Each row has a name. After each piece below comes the name of the row it's from, unless a question asks for something else. Each question is about the rows just above it. Places in a row count from 0.

[116 110 111 144 182 184 154] : k717
[167 115 150 144 182 184 114] : k224
[108 104  89  78 115  99 156] : k291
[167 115 150 144 182 117  88] : k452
How many entries does [167 115 150] have?
3
find: [167 115 150 144 182 184 114]
k224

[ 98 157 119 146] -> k717
[149 102 132 156] -> k975
[157  98 182  81] -> k452
How many entries does [149] have?
1
Row and place where [102 132 156] starts:
k975, 1
Where does [ 98 157] start? Give its row and place.
k717, 0
Where does [102 132] start? Give its row and place.
k975, 1
Number of entries in [ 98 157 119]:
3
Count the entries of [149 102 132 156]:
4
Row and place where [132 156] starts:
k975, 2

[126  90 144 137 119 100 125 143 118 114 137 110 123  82 128 124 142 130
 126 135 123 130 122 135 137 146 128 133 140 129 140 138 132 132 116 136
 129 102 144 138 129 121 123 140 125 130 127 101 106 101 117 123 141 129
 126 108 143 123 128 123 147] -> k975
[127  90 132 117 121 122 125 141 111 114 141 101 136 101 123 118 119 135
 132 142 133 140 120 139 137 140 139 122 134 134 109 139 147 122 113 138
 129 106 125 142 151 128 120 137 133 117 120 101 105 108 115 119 138 122
 129  96 134 123 117 148 131] -> k291
[116  97 124 120 130 131 124 134 120 116 129 106 131 120 121 126 119 130
 137 157 134 142  99 134 136 127 142 107 130 139  94 130 160 120 119 139
 136 113 114 141 148 127 133 130 131 123 116 113 110 121 121 124 131 117
 129 102 128 131  99 149 123] -> k6
[120 115 132 161 138 105 124 118 135 108 115 143 113 109 131 114 156 128
 139 130 139 135  98 110 126 129 129 143 123 132 118 130 135 139 125 119
 143 112 145 129 118 107 146 133 144 117 146 136 127 137 143 137 148 121
 112 137 146 130 114 122 157] -> k452
[114 131 166 140 128 120 144 138 136 121 140 131 115 128  97 137 111 119
 141 132 116 128  93 124 132 131 137 128 126 137 118 127 142 113 116 133
 150 124 102 132  99 141 122 135 110 147 128 135 120 142 133 107 117 113
 133 113 144 134 114 118 113] -> k344
[124 120 134 158 140 109 126 118 133 107 118 143 115 112 129 111 151 129
 143 127 140 136  98 109 125 131 132 145 121 134 114 131 139 137 124 117
 146 114 143 128 117 109 145 132 147 113 148 138 128 143 143 134 150 118
 112 137 147 130 115 128 153] -> k503
[118 135 167 137 121 119 145 135 130 116 148 140 123 132  97 131 106 124
 144 114 133 129 103 123 129 132 141 142 117 130 115 129 121 112 117 125
 138 121 103 129  99 143 112 147 113 138 137 140 126 143 140 105 118 115
 129 112 146 128 123 113 118] -> k717
[130 126 150 161 138 107 136 125 134 110 128 138 111 104 119 112 141 126
 141 123 125 131 100 110 126 142 128 150 126 138 127 134 146 133 116 119
 157 117 140 126 101 116 140 128 140 121 145 133 124 143 138 120 149 114
 120 136 156 132 124 131 144] -> k780
[111 106 141 129 131 126 133 141 128 122 130 109 121 118 111 137 119 123
 135 158 114 134  93 132 137 129 137 105 136 140 109 128 163 117 116 143
 145 118 109 140 130 133 133 127 116 140 113 116 109 125 119 117 123 117
 136 105 134 136 101 137 114] -> k836
[134 134 150 146 134 121 140 125 126 107 140 142 124 123 111 106 118 131
 150 111 143 138 104 113 123 140 138 156 114 137 107 135 135 123 114 113
 150 120 126 125 109 127 127 135 143 110 148 141 129 155 141 112 145 110
 120 127 151 126 127 140 135] -> k41
Does one of the named rows hold [145 135 130] side by side, in this order?
yes
Where does [138 136 121 140 131 115 128  97] start? Give its row and place.
k344, 7
Number of entries in [111 106 141 129 131 126 133 141 128 122 130 109 121 118 111 137 119 123
 135 158 114 134  93 132 137 129 137 105 136 140 109 128 163 117 116 143
 145 118 109 140 130 133 133 127 116 140 113 116 109 125 119 117 123 117
 136 105 134 136 101 137 114]:
61
Is [143 124] printed in one of the named rows, side by side and in this order?
no
Does one of the named rows hold [120 114 149] side by side, in this order?
no
How many entries does [127  90 132 117 121 122 125 141 111 114 141 101] have?
12
Number of entries in [127  90 132 117 121 122 125 141 111 114 141 101 136 101 123 118 119 135
 132 142 133 140 120 139 137 140 139 122 134 134 109 139 147 122 113 138
 129 106]:
38

[138 106 136 156 132 127 131 142 144 165 101 142 108 148 158 131 125] : k717
[151 151 170 153 138 166 113 141 141 154 128 120 164 158 143 128 133] : k344
[161 151 151 173 153 128 119 125 134 112 141 119 117 116 134 146 131] : k548
[144 117 124  98 118 137 138 122 113 111 137 150 137 101  94 113 102] : k41
[128 135 137 170 109 150 134 144 118 166 109 134 131 132 136 110 106] : k224
Among the named rows, does one hold [132 127] next to each other, in this order?
yes
Where does [151 151 170 153] start? Give its row and place.
k344, 0
Does one of the named rows hold [131 158 148] side by side, in this order?
no
Row and place where [151 151 173 153] starts:
k548, 1
Row and place where [137 150 137] starts:
k41, 10
Where does [144 118] start? Give its row and place.
k224, 7

[154 140 146 120 104  79] = k291
[154 140 146 120 104 105] = k548
[159 141 131 111 110  91] = k975
[159 142 133 112 109  90] = k452
[159 142 133 112 105  80] = k780
[156 141 143 120 105  81] = k717
Does one of the named rows hold [140 146 120] side by side, in this order?
yes
Where does [142 133 112 109  90] start? Give its row and place.
k452, 1
Number of entries in [159 142 133 112 109  90]:
6
[112 105  80] begins in row and place
k780, 3

[156 143 160 144  89] -> k503
[144 160 144  68 118] -> k344
[145  74 147  70 142] -> k41
[ 92 132  90 132 114] -> k780
Where does [143 160 144] start? Give its row and place.
k503, 1
Does one of the named rows hold [144 160] side by side, in this order?
yes
Does one of the named rows hold [ 93 132  90 132 114] side by side, in this order?
no
Among the named rows, does one hold [ 74 147] next to each other, in this order?
yes

[127 110 137 140  91 118 142] = k548
[128 145 131 119 141 138 140] = k717
[128 124 128 132 115 123 128] = k975
[126 103 156 144  80 115 146] = k780
[128 141 130 120 135 132 136] = k41
[127 132 129 127 153 148 130] = k291
[128 133 129 124 126 127 129] = k503
[148 111 125 125 145 150 130] = k224
[128 124 128 132 133 129 128] = k836
[128 145 131 119 128 126 130] = k452
[159 107 125 123 151 153 131] = k344
[180 172 132 122 172 161 139] = k6
How many entries does [127 132 129 127 153 148 130] have?
7
Does one of the named rows hold [140 130 120 135 132] side by side, in this order?
no
How many entries does [126 103 156] have?
3
find: [128 124 128 132 115 123 128]
k975

